In the data rows, zero lies at 4.5, halfway between 4 and 5.
Here are some points, each followed by its number:
[4 5 6 6 7 7 5 7 2 5 4 5 4 2 2 6] 0
[2 6 6 6 3 6 5 3 5 6 4 5 3 1 6 7] 1
[6 6 7 2 3 6 4 4 4 4 4 4 4 4 5 5] 2
[6 5 4 5 5 5 5 5 4 4 7 3 6 5 6 3] 3
[6 5 8 3 5 3 5 3 4 3 3 3 3 5 3 4] 4
[5 5 4 3 5 5 5 2 7 5 3 5 5 5 5 3] 5
[6 4 3 5 4 4 5 4 5 4 7 6 5 4 8 2] 6
[6 5 3 6 4 5 2 7 5 8 5 5 5 6 2 2] 7
[7 4 5 0 0 5 5 3 4 5 4 0 7 0 4 8] 8
[3 3 6 5 5 5 4 4 3 5 7 4 4 3 5 7] 9
[3 6 6 5 4 3 6 5 6 0 2 4 4 5 2 3] 10
[4 4 3 6 3 5 6 4 5 5 7 7 5 2 6 4] 11
[4 3 6 5 3 4 7 3 5 2 4 7 5 3 4 3] 12
[4 6 5 1 6 6 7 3 3 4 4 3 8 5 6 4] 13
[4 3 4 3 6 4 8 5 3 4 5 5 8 3 3 4] 14
[1 3 6 7 7 6 5 3 3 6 6 7 2 2 3 6] 15
[5 5 6 3 6 3 5 6 3 5 6 4 5 3 4 4] 16
[5 3 5 2 6 5 5 4 4 3 4 5 7 5 5 5] 17
[4 5 5 5 5 4 4 4 5 5 4 7 3 3 2 3] 18
[3 5 2 6 6 5 5 4 6 5 4 4 3 8 4 5] 19
[3 7 3 3 5 4 7 4 7 2 3 1 5 6 3 4] 20
[2 3 5 5 5 4 5 5 4 4 5 5 4 5 5 5] 21
[4 5 4 2 6 5 7 3 4 4 2 3 7 3 6 4] 22
[6 8 4 1 0 2 0 3 6 9 5 2 1 8 8 1] 23
[5 6 6 3 5 5 3 4 6 4 5 3 4 5 5 5] 24
[1 2 3 4 5 6 6 3 3 3 3 5 8 7 5 5] 25
[6 8 6 4 6 9 7 3 7 4 0 4 4 8 9 0] 26
[4 4 5 5 4 6 4 6 4 5 4 3 4 6 4 2] 27
[2 5 2 7 4 5 5 3 7 6 4 8 2 2 2 2] 28
[1 2 6 6 7 3 3 4 4 5 7 4 2 3 4 9] 29
[0 2 1 7 8 1 9 0 4 2 1 4 7 8 6 8] 30
[5 5 6 5 4 4 4 5 5 4 5 3 3 5 3 5] 31
[6 6 5 4 1 6 4 6 5 4 5 3 5 4 5 3] 32
[5 5 5 5 3 6 5 6 1 4 5 4 5 6 5 4] 33
[4 3 4 7 5 4 5 6 4 3 4 5 5 4 4 4] 34
[5 3 5 3 4 4 6 3 3 5 6 3 6 4 5 4] 35
[3 3 6 5 7 5 5 3 2 5 5 4 3 6 5 7] 36
[5 4 4 7 5 4 4 6 6 4 4 5 3 4 4 5] 37
[2 4 4 5 5 4 7 3 3 5 4 8 3 4 7 3] 38
[4 3 6 5 4 4 5 2 4 4 4 5 3 6 5 5] 39
[1 0 1 2 5 7 2 8 7 0 9 7 4 1 4 5] 40
[6 7 4 3 1 3 0 5 5 9 6 4 2 5 6 2] 41
[6 4 7 3 1 3 2 2 3 7 5 3 1 6 7 4] 42
[5 4 5 4 3 5 4 6 2 4 6 4 4 6 5 2] 43
[5 5 5 3 5 4 4 4 6 4 5 5 3 5 8 3] 44
[4 3 4 4 5 5 6 3 4 4 5 6 6 4 5 4] 45
[2 1 4 4 5 6 1 7 5 3 8 6 3 0 4 7] 46
[4 5 5 4 6 5 4 4 5 4 3 4 5 8 4 6] 47
[3 3 4 4 5 5 4 3 5 5 7 5 5 5 5 3] 48
[5 2 6 3 4 4 4 2 2 2 4 5 3 6 8 4] 49
[6 4 4 6 5 0 0 6 5 3 5 4 8 7 3 5] 50
[6 5 0 3 0 3 6 4 6 2 0 3 6 6 9 4] 51
[5 5 5 3 4 7 5 5 5 6 3 4 6 4 5 5] 52
[3 3 6 5 5 5 4 3 2 5 5 5 2 3 5 7] 53
[6 4 6 3 6 2 8 5 1 3 3 3 8 5 3 4] 54
[3 3 5 4 5 3 3 4 5 3 6 5 7 5 4 4] 55
[1 3 3 7 6 4 4 1 8 4 6 7 4 4 6 6] 56
[7 6 6 3 4 5 5 4 2 4 6 2 5 3 5 4] 57
[6 5 4 3 5 5 3 4 6 3 4 5 7 6 6 5] 58
[6 4 5 1 4 8 6 4 4 4 3 5 4 1 3 6] 59
[4 6 5 3 1 2 0 3 8 8 6 3 3 4 7 3] 60
[6 4 2 6 3 3 4 4 6 5 6 5 5 5 7 5] 61
[4 4 4 4 5 5 5 5 6 3 7 5 6 5 6 4] 62
[6 4 4 4 6 6 6 4 5 4 6 4 5 4 6 3] 63
[1 2 6 7 7 4 3 4 4 5 7 5 2 3 4 9] 64
[6 6 6 5 4 3 4 4 7 4 3 4 2 6 3 3] 65
[5 6 3 4 4 3 7 4 7 3 4 3 4 5 5 4] 66
[3 4 6 4 6 5 4 5 3 5 6 4 4 4 5 7] 67
[6 6 6 3 3 7 4 4 5 4 5 5 4 4 6 3] 68
[3 1 5 5 2 7 4 5 4 2 7 6 6 6 1 1] 69
[5 7 3 6 3 7 5 5 1 4 5 4 7 3 3 4] 70
[5 5 3 4 7 5 5 3 6 4 6 5 6 3 4 4] 71
[3 6 5 3 5 5 6 4 4 3 4 6 4 5 6 2] 72
[6 4 6 3 4 1 4 7 2 5 8 6 6 3 3 5] 73
[4 3 6 6 4 5 4 5 3 4 6 4 4 5 5 6] 74
[4 1 7 5 4 4 6 4 3 3 4 6 5 5 2 5] 75
[4 5 2 7 5 6 5 5 7 4 5 5 2 5 3 5] 76
[5 0 5 3 6 9 4 9 4 2 7 7 5 0 3 4] 77
[4 6 3 5 3 3 6 5 5 4 3 3 4 6 3 3] 78
[5 3 4 4 5 3 6 4 6 5 6 7 5 3 7 3] 79
[7 4 4 4 3 4 5 3 6 4 6 6 5 3 9 3] 80
[3 5 3 6 7 5 5 4 6 5 5 4 3 7 4 6] 81
[5 5 6 3 5 4 5 4 6 4 2 4 6 6 4 5] 82
[5 5 6 3 4 6 6 4 4 4 5 3 5 4 5 4] 83
[4 6 4 4 5 3 6 4 7 3 4 4 3 4 2 4] 84
[2 3 0 7 9 2 6 3 4 5 1 5 5 3 8 8] 85
[6 5 6 2 5 5 4 4 6 5 6 5 4 2 7 4] 86
[4 6 6 6 6 6 3 4 2 9 4 5 6 2 0 8] 87
[7 6 7 6 3 4 5 6 6 4 2 4 4 4 1 5] 88
[4 3 5 6 5 6 5 4 5 4 6 4 5 5 5 5] 89
[2 3 3 5 3 6 6 3 5 3 6 6 5 4 5 4] 90
[7 7 7 2 6 3 7 2 0 6 4 0 9 3 5 8] 91
[4 3 4 5 6 7 5 6 4 4 4 5 5 5 6 4] 92
[6 6 5 4 4 6 3 5 4 4 6 5 3 5 7 3] 93
[5 5 3 3 4 5 5 6 6 2 4 3 5 5 5 4] 94
[5 3 8 2 4 2 5 2 6 2 5 6 4 0 3 5] 95
[5 5 6 3 7 2 7 4 4 4 3 4 3 5 4 4] 96
[6 7 3 8 5 4 3 6 6 3 4 3 7 4 5 4] 97
[3 0 6 5 4 4 4 3 4 4 8 4 5 4 4 2] 98
[5 3 2 7 5 6 5 6 3 6 0 6 3 2 4 7] 99
[4 5 3 5 3 5 4 6 4 5 6 5 6 5 6 4] 100
[5 4 4 3 3 5 5 3 4 4 6 4 6 1 4 6] 101
[4 5 5 0 5 6 5 1 4 5 5 3 8 3 6 6] 102
[6 6 5 6 4 4 3 6 3 3 5 3 5 6 5 4] 103
[3 5 5 3 7 3 6 4 3 4 3 6 6 6 5 3] 104
[5 2 6 3 5 5 4 3 4 3 5 6 5 5 6 5] 105
[5 6 5 3 4 7 4 5 3 5 6 4 5 5 5 4] 106
[5 4 5 1 6 4 5 3 5 4 4 4 8 3 5 6] 107
[0 3 1 7 8 1 7 0 5 2 2 5 7 6 7 7] 108
[4 8 5 7 3 2 5 5 9 3 2 0 2 8 2 5] 109
[9 6 0 3 7 2 3 5 4 5 7 0 6 9 4 5] 110
[1 2 8 5 6 5 4 4 1 5 7 5 2 3 5 8] 111
[3 6 6 4 7 3 7 4 2 4 5 6 4 5 4 3] 112
[2 3 7 5 6 5 3 4 2 5 7 5 2 3 5 8] 113
[5 1 2 8 3 6 3 7 5 8 0 7 5 3 4 5] 114
[6 7 6 5 4 1 6 4 7 2 0 0 3 9 3 4] 115
[5 8 4 4 0 5 1 6 4 9 5 6 2 4 5 4] 116
[4 5 3 5 6 5 5 4 6 5 5 5 4 7 6 5] 117
[2 2 4 5 6 4 5 4 5 5 6 5 6 5 4 3] 118
[4 5 4 5 6 6 6 5 6 4 5 3 6 8 5 4] 119
[3 3 3 6 4 5 4 5 4 6 3 5 5 6 5 5] 120
[3 6 6 1 6 6 6 2 4 3 4 5 7 4 5 4] 121
[1 5 5 6 2 7 5 4 4 5 4 6 2 3 6 5] 122
[5 3 5 7 4 4 5 6 4 3 5 6 4 3 3 4] 123
[5 4 6 5 4 4 4 1 4 5 5 5 4 4 5 3] 124
[6 4 6 4 3 6 5 4 4 4 4 6 4 5 4 4] 125
[4 6 1 6 6 5 6 6 9 6 5 3 4 5 5 4] 126
[3 6 3 4 5 3 6 5 7 3 3 1 5 6 4 5] 127
[4 1 2 7 4 6 5 5 3 6 1 7 3 1 5 6] 128
[5 5 4 6 5 5 5 5 5 4 4 4 3 5 5 5] 129
[5 5 4 5 3 5 4 4 6 4 6 5 4 3 5 4] 130
[3 4 6 5 4 3 7 4 3 5 4 6 6 3 3 5] 131
[6 5 6 2 3 4 5 5 2 5 3 2 5 7 6 4] 132
[5 6 7 7 5 3 5 3 4 4 3 6 3 5 3 4] 133
[6 3 5 4 3 5 4 4 4 3 6 7 3 3 4 6] 134
[7 8 5 4 5 3 8 7 2 7 3 0 7 0 4 7] 135
[3 5 3 6 6 6 5 3 5 5 5 4 4 7 4 6] 136
[4 4 4 3 5 4 5 5 4 5 5 4 7 4 4 3] 137
[1 4 6 6 5 5 3 3 5 4 5 5 1 4 5 6] 138
[5 3 3 4 6 9 5 8 5 3 3 7 4 3 4 3] 139
[2 3 6 5 6 6 4 4 2 6 5 5 3 2 4 8] 140
[6 6 8 7 4 0 5 7 2 3 5 5 5 1 1 5] 141
[4 3 3 5 3 6 4 4 3 4 6 6 4 4 6 4] 142
[5 5 3 6 4 5 3 6 6 6 4 4 4 7 3 3] 143
[4 3 4 7 4 5 5 5 5 4 5 7 5 3 6 4] 144
[5 3 4 5 6 0 7 2 4 4 4 4 5 2 6 7] 145
[4 4 6 4 7 3 5 4 2 4 5 4 3 5 5 7] 146
[5 5 3 5 4 4 5 3 7 6 4 6 3 4 4 2] 147
[8 7 5 3 5 2 6 4 1 7 6 0 8 0 4 9] 148
[5 6 5 2 5 7 4 4 4 6 6 4 5 5 6 4] 149
[4 6 5 4 7 6 4 4 6 4 3 3 6 8 5 6] 150
[5 5 6 6 4 3 6 5 3 3 5 4 4 2 2 6] 151
[4 3 6 5 4 6 5 4 4 4 6 5 4 5 2 4] 152
[2 4 4 4 7 3 6 3 4 4 4 6 5 5 6 5] 153
[3 4 5 4 2 7 7 3 2 5 2 6 3 1 5 6] 154
[7 7 6 4 5 2 6 6 0 7 7 1 6 0 3 8] 155
[5 4 6 4 7 4 4 3 5 3 2 5 7 7 4 6] 156
[5 4 6 3 5 3 7 5 2 4 4 3 7 5 4 4] 157
[2 5 3 6 7 3 5 5 6 6 3 4 3 7 3 5] 158
[5 6 6 3 4 5 2 7 5 7 4 3 6 4 4 5] 159
[3 5 4 7 5 6 5 4 7 4 5 5 3 5 3 6] 160
[4 5 4 5 3 4 3 2 4 7 7 3 5 5 5 2] 161
[6 5 7 2 7 3 4 2 5 3 5 7 4 3 5 5] 162
[5 5 2 6 4 5 2 6 6 7 4 4 3 8 4 4] 163
[8 7 6 4 6 0 5 6 1 5 6 3 6 2 3 6] 164
[3 8 5 2 0 2 0 3 9 9 5 1 1 5 6 3] 165
[4 4 6 6 6 5 4 7 3 4 5 4 3 4 4 7] 166
[7 5 5 5 6 5 5 4 4 4 7 3 6 5 6 3] 167
[4 5 3 5 7 5 6 3 5 5 3 3 3 9 4 6] 168
[5 5 3 7 3 4 5 1 5 4 3 6 4 5 5 6] 169
[5 4 3 7 4 5 2 7 5 8 3 6 4 6 3 3] 170
[7 5 2 6 5 5 2 8 5 7 4 4 4 6 2 3] 171
[2 6 4 6 6 2 6 4 4 5 5 7 3 4 4 4] 172
[5 3 6 4 7 4 4 3 5 3 3 6 8 5 4 6] 173
[1 0 5 5 4 3 1 0 4 7 8 4 4 4 3 0] 174
[3 3 3 6 4 5 3 5 7 5 9 5 5 2 4 5] 175
[5 8 5 1 0 4 0 3 6 9 4 3 3 6 7 3] 176
[6 5 4 4 3 5 0 6 7 8 3 4 4 8 4 2] 177
[4 0 4 8 5 7 3 7 3 8 1 8 4 4 5 4] 178
[5 2 4 6 5 3 4 3 5 4 9 4 6 4 5 2] 179
[5 4 6 3 5 4 7 6 3 4 5 3 8 3 3 4] 180
[3 4 4 1 6 6 3 4 5 6 2 5 9 4 4 7] 181
[7 4 2 3 2 1 6 4 4 3 4 2 6 2 7 6] 182
[6 4 5 4 6 1 5 8 2 6 4 5 6 5 2 6] 183
[5 5 6 5 3 5 4 6 4 4 6 5 4 4 4 4] 184
[6 7 8 5 4 3 4 4 6 2 2 1 3 9 3 4] 185
[6 6 3 7 3 5 4 6 7 5 3 4 4 6 4 3] 186
[3 2 3 8 4 5 2 6 4 8 2 6 4 4 4 6] 187
[4 6 3 6 5 4 4 5 4 4 5 5 5 7 5 3] 188
[5 6 4 4 4 6 4 5 4 5 4 4 5 6 5 1] 189
[5 5 3 3 6 5 4 3 7 5 4 6 4 5 5 4] 190
[3 2 5 4 4 5 3 2 3 6 7 5 5 4 4 2] 191
[6 6 4 5 8 4 4 8 8 8 3 4 9 5 0 6] 192
[7 4 2 7 2 7 4 6 5 6 3 8 6 4 5 2] 193
[4 6 3 5 3 3 1 5 6 8 3 4 3 7 5 3] 194
[5 4 7 2 6 2 5 5 1 3 6 5 7 4 4 4] 195
[2 2 6 6 6 4 3 5 3 5 8 4 3 3 4 9] 196
[1 0 0 4 4 5 3 7 5 1 5 6 6 3 7 4] 197
[6 7 5 3 0 3 0 4 6 8 4 3 2 7 6 1] 198
[3 1 5 5 0 9 6 6 3 1 7 6 5 7 0 0] 199
[6 4 5 5 4 3 6 3 6 4 4 5 5 5 7 4] 200
[5 3 7 3 5 3 8 5 3 4 3 4 8 4 2 5] 201
[5 7 3 5 6 6 3 8 4 7 5 5 5 3 0 7] 202
[5 4 5 5 3 4 4 4 4 5 2 6 4 5 4 6] 203
[5 4 4 6 4 5 3 5 3 4 4 5 5 5 5 3] 204
[6 5 5 5 5 5 5 6 3 4 5 5 4 4 3 4] 205
[4 5 4 4 6 5 5 7 1 5 5 4 4 3 2 6] 206
[0 3 6 5 6 3 8 2 2 5 3 8 4 5 5 4] 207
[9 5 0 3 6 3 2 4 6 4 8 3 5 6 5 6] 208
[5 8 3 4 6 3 6 6 6 4 4 4 4 6 3 2] 209
[5 4 6 3 6 5 4 4 5 4 3 5 8 6 4 6] 210
[4 5 3 5 7 3 7 2 3 5 5 1 7 4 4 6] 211
[1 0 3 0 4 9 1 8 6 1 6 7 5 0 4 5] 212
[8 3 0 5 1 5 6 5 3 3 3 5 5 3 7 5] 213
[7 4 6 4 5 5 5 2 4 3 6 3 4 5 6 4] 214
[5 6 1 5 0 5 5 4 5 0 5 1 6 5 5 2] 215
[4 6 5 3 4 6 5 5 4 6 6 3 6 6 5 4] 216
[4 5 5 4 5 3 6 5 5 5 4 5 3 6 6 3] 217
[7 6 6 5 5 6 6 7 2 3 4 6 3 3 1 6] 218
[2 6 1 5 7 7 6 5 7 4 4 5 4 5 3 6] 219
[5 4 7 6 6 4 6 2 3 4 2 6 2 6 3 4] 220
[5 4 6 5 5 5 5 6 3 4 5 5 3 3 2 7] 221
[0 3 5 9 2 7 4 5 3 6 3 7 2 0 3 5] 222
[6 5 7 4 4 4 4 5 4 4 3 3 4 7 4 4] 223
[4 6 3 5 6 6 5 4 6 4 4 4 2 7 6 5] 224
[3 4 3 5 4 6 6 4 5 4 5 5 3 6 3 4] 225
[4 4 5 5 5 4 5 5 4 5 2 5 3 5 5 4] 226
[6 4 6 4 2 4 5 2 3 2 4 5 2 5 6 6] 227
[0 3 2 6 8 3 8 2 4 3 3 4 5 8 5 6] 228
[5 6 6 3 6 5 6 4 3 3 3 6 5 5 5 3] 229
[5 4 4 7 6 5 5 2 2 2 5 8 7 6 6 5] 230
[5 4 3 4 2 7 3 7 6 2 2 4 6 4 8 1] 231
[6 6 5 3 4 5 1 7 6 7 3 3 4 8 4 3] 232
[5 4 7 3 5 6 4 4 3 4 6 4 4 3 6 6] 233
[5 6 4 6 3 4 5 7 3 3 4 4 4 6 4 5] 234
[4 3 4 8 3 5 3 6 5 6 3 7 4 4 5 4] 235
[4 3 7 4 5 3 5 3 1 3 6 4 2 6 6 5] 236
[0 2 1 7 7 2 9 0 3 2 2 5 7 7 6 5] 237
New points follow, each followed by the numbers of its two nearest points above by angle, nearest first.
[6 2 6 4 5 4 6 3 5 4 7 7 4 4 7 3] : 79 80
[3 3 3 5 5 4 4 4 5 6 5 4 5 6 4 3] : 118 174
[2 3 3 6 6 5 6 4 4 4 4 6 4 6 4 5] : 228 237
[4 3 4 3 6 3 8 8 2 4 5 5 7 3 2 6] : 14 180
[0 2 3 7 8 2 5 2 5 5 3 5 2 4 6 9] : 85 108
[6 2 5 3 5 5 3 3 5 2 5 7 4 5 6 4] : 105 49
[5 3 6 2 4 5 4 4 4 4 5 4 5 5 5 4] : 105 17
[4 3 5 3 4 3 4 4 4 5 6 5 6 5 4 4] : 55 191
[7 6 6 4 5 6 3 4 4 4 6 4 3 4 7 4] : 93 68
[4 4 6 7 4 5 5 5 4 4 6 4 4 4 4 5] : 74 123
[6 4 6 4 4 3 5 3 6 4 4 5 4 5 6 4] : 200 44
[5 5 6 3 4 5 7 5 4 3 5 3 5 5 5 4] : 83 157
[4 5 3 5 6 6 5 4 6 4 5 4 2 7 5 5] : 224 81
[4 3 4 5 6 5 3 2 4 5 7 3 3 5 3 4] : 174 191
[4 4 6 6 5 6 4 4 5 4 6 3 4 4 5 5] : 89 74
[5 5 5 5 4 5 4 4 6 3 6 4 4 3 6 5] : 130 86
[7 4 5 4 7 4 5 2 3 3 6 4 5 4 6 5] : 214 167
[3 0 5 7 4 5 6 4 3 4 3 7 5 4 4 5] : 75 128
[4 5 2 5 2 5 5 4 5 2 5 2 5 6 5 3] : 215 94
[4 5 7 4 6 3 7 5 1 3 5 6 4 5 3 3] : 112 195
[0 4 5 5 7 2 8 3 1 4 2 7 4 6 6 4] : 207 153
[6 3 7 6 4 4 5 3 1 3 5 3 3 6 6 4] : 236 49
[4 2 4 6 5 5 4 5 4 6 2 7 4 4 5 5] : 178 128
[3 5 5 2 5 5 6 3 5 2 4 6 6 3 6 4] : 121 72
[6 6 4 3 3 4 3 5 5 3 4 5 6 7 7 3] : 58 51
[4 2 5 5 4 5 4 4 4 5 4 7 4 5 4 4] : 178 75
[5 7 6 5 5 6 4 3 4 4 7 4 4 5 7 3] : 93 167
[8 4 9 2 7 5 5 5 3 5 6 8 4 5 4 4] : 162 195
[5 2 8 4 3 4 5 2 0 2 5 4 1 6 6 4] : 236 49
[1 4 4 6 6 2 8 4 2 2 3 7 3 6 5 4] : 207 237
[6 5 1 4 2 3 3 4 5 6 6 4 5 6 7 4] : 61 23
[6 5 8 5 3 5 5 5 6 3 4 4 4 4 3 5] : 88 31
[5 4 7 5 3 4 5 3 3 2 3 5 2 4 5 5] : 227 39
[3 6 6 4 6 3 7 6 3 6 5 5 3 5 4 5] : 112 172
[5 6 3 4 5 6 3 6 3 6 5 6 4 3 2 6] : 202 206
[7 4 5 7 3 5 4 7 5 2 5 6 3 2 3 4] : 123 184
[4 4 4 4 1 6 5 6 4 3 7 5 5 6 4 2] : 199 69
[6 4 5 8 3 5 4 7 5 2 5 6 3 2 4 4] : 123 37
[4 6 4 7 5 5 4 3 7 4 4 5 3 7 3 6] : 160 81
[5 5 3 4 4 6 4 5 6 5 4 6 6 4 4 4] : 193 139
[7 5 7 5 4 5 2 6 7 4 6 6 3 4 3 4] : 184 31
[5 6 4 4 3 5 4 5 3 4 5 5 6 6 6 2] : 189 43
[3 3 8 5 5 5 6 4 1 4 5 4 3 5 6 4] : 236 111
[4 6 5 2 5 6 5 3 5 3 4 5 6 5 6 4] : 121 13
[4 5 4 4 4 6 6 5 5 4 5 4 5 6 5 5] : 119 216
[5 3 5 2 6 5 4 2 4 3 4 6 5 6 6 5] : 105 17
[4 6 4 6 4 5 5 4 7 3 3 3 4 7 3 4] : 109 115
[3 5 2 6 7 6 5 4 6 5 6 5 2 6 4 6] : 81 136
[5 2 4 5 5 7 4 8 4 3 7 7 6 0 3 5] : 77 46
[6 3 5 0 2 5 4 3 4 5 5 0 7 2 4 7] : 8 101
[5 3 8 4 5 5 5 4 2 3 4 5 3 6 4 5] : 236 220
[8 3 0 5 2 5 6 5 4 4 2 4 5 3 8 6] : 213 51
[4 6 7 8 5 5 4 3 2 3 4 3 6 7 4 5] : 103 185
[4 2 5 5 6 8 5 7 4 4 2 5 6 4 7 2] : 92 139
[4 4 5 7 3 5 4 6 4 2 6 7 5 3 4 3] : 123 144
[5 6 5 4 2 6 4 5 5 4 5 3 5 5 5 3] : 32 68
[3 7 2 5 5 2 7 5 9 2 2 0 4 7 3 6] : 127 20
[5 3 6 3 5 5 4 3 4 3 5 6 5 5 4 5] : 105 17
[7 5 3 6 4 5 3 9 5 6 4 5 3 7 2 3] : 171 143
[5 6 4 4 5 3 6 4 8 3 4 3 4 5 4 4] : 66 84
[5 4 7 3 1 4 3 2 2 6 5 4 1 6 6 4] : 42 227
[3 4 5 3 6 5 6 3 3 4 2 6 6 5 4 4] : 104 121
[7 9 6 5 2 3 0 5 4 9 2 5 2 4 2 5] : 116 41
[7 5 5 4 4 5 5 3 4 4 7 4 4 5 7 4] : 214 167
[5 4 0 3 3 6 6 3 6 2 1 4 4 7 9 2] : 51 231
[4 3 8 5 3 2 7 3 4 0 4 6 5 2 2 3] : 12 95
[8 5 9 2 8 6 4 7 5 8 4 8 8 5 1 3] : 192 210
[5 6 3 5 4 4 5 3 7 4 4 5 2 5 4 3] : 147 65
[9 7 5 2 5 2 6 4 1 9 5 0 9 0 4 9] : 148 155
[5 5 0 3 2 7 7 3 7 1 0 3 4 9 9 1] : 51 26
[5 3 4 5 5 5 3 2 5 6 9 3 5 3 4 2] : 179 191
[6 6 5 5 4 5 3 4 4 3 7 5 2 5 7 4] : 93 44
[6 3 2 3 4 3 6 3 5 3 4 5 4 2 6 6] : 182 145
[6 7 4 5 3 5 3 6 4 4 6 5 4 6 8 2] : 93 189
[4 6 5 0 5 7 6 2 3 2 4 5 6 4 4 4] : 121 13
[4 7 6 7 5 1 4 9 4 5 5 8 4 1 0 5] : 141 18
[2 2 3 7 5 4 3 4 5 7 2 6 4 5 4 6] : 187 120
[5 3 5 4 7 5 1 5 7 6 5 6 9 4 1 7] : 192 181
[6 4 5 2 4 3 4 5 2 3 3 4 7 6 6 4] : 132 157
[6 6 5 4 2 5 3 5 4 7 3 4 3 5 3 5] : 116 198
[4 5 6 2 6 5 6 4 4 3 5 5 5 5 4 5] : 121 17
[2 2 6 5 5 4 2 2 4 6 7 4 4 4 4 3] : 174 191
[3 1 4 7 5 6 4 2 6 6 1 8 4 3 7 6] : 128 178
[4 4 4 3 5 6 6 5 4 3 6 5 6 6 6 5] : 62 17
[6 4 6 2 6 1 4 5 2 4 5 5 7 6 4 5] : 195 183
[5 5 5 5 5 1 1 6 6 3 4 5 7 6 2 5] : 50 55
[5 3 5 3 5 4 3 3 5 3 6 6 6 5 5 5] : 105 55
[2 4 7 4 5 4 7 3 3 4 3 7 4 5 5 5] : 207 38
[4 5 5 5 4 5 5 5 3 4 5 4 4 6 6 4] : 33 43
[8 4 5 8 5 3 2 8 9 3 4 5 3 3 1 3] : 37 88
[5 5 3 5 5 5 4 4 8 6 6 6 2 3 4 3] : 147 28
[3 5 7 2 4 5 5 2 6 3 0 5 7 5 3 5] : 82 210
[6 4 1 6 5 6 5 6 5 5 0 6 5 7 7 2] : 193 231
[5 9 5 7 6 6 3 3 0 9 3 5 8 2 0 8] : 87 202
[3 5 4 6 4 5 3 3 7 3 6 5 3 4 5 5] : 56 160
[5 6 2 6 5 5 5 6 8 5 5 4 4 5 4 4] : 126 76
[5 5 3 5 5 5 5 4 5 4 5 5 4 7 6 4] : 117 224
[4 7 3 4 5 6 4 6 3 6 5 6 4 3 2 6] : 202 206
[6 4 6 4 4 6 5 3 4 4 6 3 4 5 5 4] : 214 83
[3 5 4 3 6 5 6 2 5 4 4 5 5 4 5 4] : 121 22
[4 2 3 5 5 6 5 7 5 4 3 6 4 4 5 3] : 139 92
[2 4 5 5 2 8 7 2 2 7 1 7 1 1 7 6] : 154 122
[4 2 3 7 3 6 4 6 5 7 1 7 4 3 5 5] : 114 178
[1 0 2 2 6 8 2 8 7 0 8 7 4 1 4 5] : 40 212
[6 7 5 5 5 4 4 5 7 5 3 3 3 6 3 3] : 65 109
[7 5 4 7 4 3 3 7 4 3 4 4 6 6 5 4] : 103 97
[6 4 6 3 5 3 5 5 2 3 5 6 6 4 5 4] : 195 73
[6 6 6 7 5 3 3 6 4 5 2 4 6 4 1 7] : 88 141
[4 5 3 4 6 4 7 5 5 5 4 4 6 7 4 4] : 119 168
[6 5 8 5 4 6 4 5 4 3 4 6 3 5 3 3] : 125 184
[4 7 5 3 2 5 3 5 4 9 4 6 3 4 5 4] : 116 41
[6 6 5 5 5 6 5 6 4 4 4 5 3 5 2 6] : 218 221
[6 3 6 4 5 3 6 3 5 4 6 7 4 3 7 3] : 79 80
[7 5 6 4 6 1 4 6 2 5 6 4 6 3 3 6] : 164 73
[5 4 4 4 5 3 5 3 3 6 7 2 6 4 5 4] : 35 211
[3 2 4 7 5 5 2 6 4 8 2 6 5 5 4 6] : 187 178
[4 4 5 5 8 2 4 4 2 4 7 4 4 5 5 6] : 146 36
[5 4 5 4 4 4 5 5 4 4 6 5 6 4 4 6] : 73 101
[6 6 4 5 4 3 2 5 5 4 4 5 7 6 5 3] : 50 97
[4 4 6 6 3 5 4 5 3 4 6 3 5 5 5 5] : 74 33
[7 4 2 4 3 4 6 5 3 4 4 6 6 3 6 5] : 213 182
[6 7 5 3 3 7 4 5 5 4 5 4 4 5 5 3] : 68 32
[6 6 4 4 4 5 4 5 4 4 7 5 5 5 7 4] : 93 3
[3 4 8 5 4 5 6 4 4 1 4 6 6 2 2 3] : 12 75
[4 5 5 4 4 5 5 6 4 5 5 3 4 4 4 3] : 27 43
[4 4 3 6 5 5 6 5 5 4 5 4 4 3 4 5] : 76 219
[4 5 5 4 6 3 6 3 5 3 6 7 5 3 7 3] : 79 6
[3 3 4 4 4 4 5 3 4 5 6 4 6 6 6 3] : 48 118
[3 2 1 7 8 3 8 0 3 5 1 6 3 2 8 9] : 85 108
[4 4 7 4 3 9 2 8 6 3 2 3 6 5 8 0] : 231 27
[6 9 2 8 5 5 4 5 7 4 5 2 7 4 6 4] : 97 126
[2 5 4 5 6 4 6 5 4 4 5 6 4 5 3 5] : 172 112
[4 2 3 3 6 9 4 9 5 2 3 6 5 3 5 3] : 139 77
[2 3 3 7 2 7 5 4 5 4 6 8 3 2 1 2] : 28 222
[2 4 5 6 5 5 4 4 5 4 5 4 2 5 4 6] : 138 64
